Rotation paths and how fast each direction turns (deg/step)
Each turn is a multiple of 5 degrees from 10 to 175, or 0.
Each row of a path follows its step; steps can be skipped.
path 1
step 0: [-16  30 -21 -10 -28   9  12 -11 -27  31 -18  -1  32  -6 -12  -4  30  17
   8 -22  39  -8  35 -39   0   2  -2 -11  25 -27  -2   2 -11  -9   3 -13
 -13 -38  30  17  -4  30   8 -10 -14  12 -17 -26   2 -14 -13 -19   4  25
  12  17 -15   9  11 -24 -14  19 -40   0]
step 1: [-42   5  -8   2  20 -17  18   7  23 -18 -32  -5   3 -32  29 -21  22 -18
 -15   7  17 -10 -26  24  11  14 -12  18  -4  -8  14  10 -13  10 -11  -9
 -18  -3  13  -2 -15 -18  52   1 -44  26  16  19  -5 -15 -11   1  19 -41
 -15  18  10  15  23 -16  -8 -38  -5  -1]
step 10: [-15  18 -14  -3 -33   9   9  21  16   0 -30 -21  30  -5 -24 -20   9 -17
  21  -9   3  16  -7  -3 -11   3 -15  29  12  34  14  13  -6  11   3  -9
  -9 -14  21  11  28   1  14  15 -13  26   4  -5  24   6  11  10 -29 -34
 -35 -36  20   0  30 -44   3  21  -8  43]
step 20: [-24   7 -20 -21  -6  -6  22  28 -16  -3 -39  -8  18  -7  17 -22 -21  -3
  13 -10   1  18  25 -18 -27   5 -12  -8 -34 -38  21 -25   7  -2   1  36
  28  -3   8   3 -13 -35   8  -5 -30  21  -4 -19  18  12  24  -3  -4  -4
  -7 -18 -39   8  43  14  -2 -12 -35  -5]
step 23: [ -6  10 -32 -21 -36  29   6 -21 -35  11 -18 -32   3  15 -19 -27  15 -24
  20  -7   5 -27  -2 -18  15  -9  -4 -16 -25 -31 -18  -1  -6   7 -10  -4
  13 -12  24  27  -6 -38  12 -12  -8  11   5  17  20   7 -28  18  32 -21
   1  -6   0  19  33  24 -14  -8 -21 -35]
step 25: [ -6  17 -51  -1  -6  -7  19 -18 -15  23   5  -1  12   5 -36 -18  46 -10
 -10 -12 -18  -2  10 -12   4 -12   6  -2  12 -13   7  -1  46 -12  36   2
  16 -34 -39   6  -4  -8  12  30 -19  11   7 -12  20 -12  30  10   0 -25
 -19  -4 -17 -20  10  -8   7  34 -36  21]
step 26: [-22  10   5  -6 -13  20  33 -34  13  -4   1  -1 -14   4 -16 -32 -14 -29
  13  13  32   2   1 -12   2  10 -32 -33  14 -11   4 -13 -25  26  -7  -7
 -19 -36  38  -6 -18  -4  25 -41 -12  15  39 -14 -14  34  -2  18  16 -20
  -5 -25   3   4  -3 -16 -21   0 -19   5]
step 34: [ -7   9 -40 -21 -20  22  -5   8 -42  12  27  -2   2   4 -14 -22 -12 -13
 -35  -7  16   5   3   6  14  -2  31   7   7 -12  11   5   5  -2   9 -10
  -8 -13  37 -20 -52 -39  21  15  16  36 -13 -19  28 -18  16  10  10 -18
  16   4  -1  -8  21  25 -11   3  -1 -41]
[  4  -6   0  -8   0  -3   0  -3  -4  -4  -1  -5   2   7   3  11  -3  -1
   4   9  -1   1  -3   9   6   8  -5  -5   1  -4   4 -18  11  -2  -3   5
  -7   0   6   6   1   3   0  -3  -1  -1  -2   3   3   2   6   1  -2   0
  -1   0   7   8   4   4   8 -13   0   1] | 115
[ -7   1  -1   1  -6  -3   8   5  -4   1   5   2   0   3   2   5   3   5
  -5   9   1  -3  -3   3   6   7  -3  -6   2  -3  -3   4   9   5   1  -9
   3   7  -1   0   6   9   8  -7 -15   5   1  -7  -7  -2  -6  -3   0   3
   5   7   3  -1  -5  -5  -9   4   3   9] | 25
[ -4  -3 -10  -8   5   6   3   1  -6   4  -3  -2  -4  -8   0  -7   1   5
   4   2 -15   2   7   1  -1  -9  -1   1   2  -3   9   4  -5   1   6  -7
  -3   5  -9   9   6   6   3  -5   9   6  -3  -4  -1   6   4  -7   4   1
   0  -2   5  10  -2   0   0  -6   0   3] | 145
[ -5   9  -6   3  -3   2   3   4  -2  -6  -7   7   5  -7  -6   7  -3   1
   8  11  -1  11   8  -5   1  -1  -1  -5   3   7  -3  -1   4  12   1   9
  -5  -1   1  -1  -1  -5   0   3   6  -9   0   2  -4   3   2   3  -7   4
   1  -7   3  -3  -5  -3 -11  -3  -3   3] | 65
[ -1   3  -6   3   8  -7  -2  -8 -11   4   4   4  -4   4   8  -9  -3   0
   0  -5   5   5  -1  -1   1   2  -7   0   1   1  -5  -2  -5  10  -5  11
   2  11   4   0   9   1   2  -2   7   7   6  -3  -3  -7   3   2  -6   9
  -1   2  -3  -5   1  -4  10  -3  -5   4] | 160
[ -4   5   8 -12  -2   1   3  -6  -2  -4  -9   6  -4   6   2   4   8   0
  -1  -8  -4   2   1  -5   7  -7   2   3   3  10  -6 -11  -6  -2  -1  -4
  -2   2  -2  -2  -7   0   1  11  -3   3  -2  -1  -6  -3   1  -8  -1   3
  17  -1   1   1   0  -2   6   0   3   6] | 120
[  5   3  -1  11  -2   2  -7   1   0  -2   1   2   2  -4   7  -4   1  -2
   7   4  -3   4 -10  -1   1  -4  -3  -3   0  11   5  -3   0   7  -1 -12
   9  -4   4  10  -2   5  10   3  -5  -1   5   0   0 -10  -2  -2   2  -6
   0 -11   5   2  -7   4   9   1  -3  -9] | 160
[  0   6   0   3   0  -9  -3   0  -2  -4   0   4  -2  -1   1   0 -13   2
  18  -7   4  -2  -4   8   1   4   0   3   0   1  -5  -1   1  -5   1  -9
   2  -4  -3  -5   6  -6   3   5   3   6  -9   8  -4   6   1   0   5  -4
   0   9  -1   7  -8  -9  -3  -1  -7   3] | 125
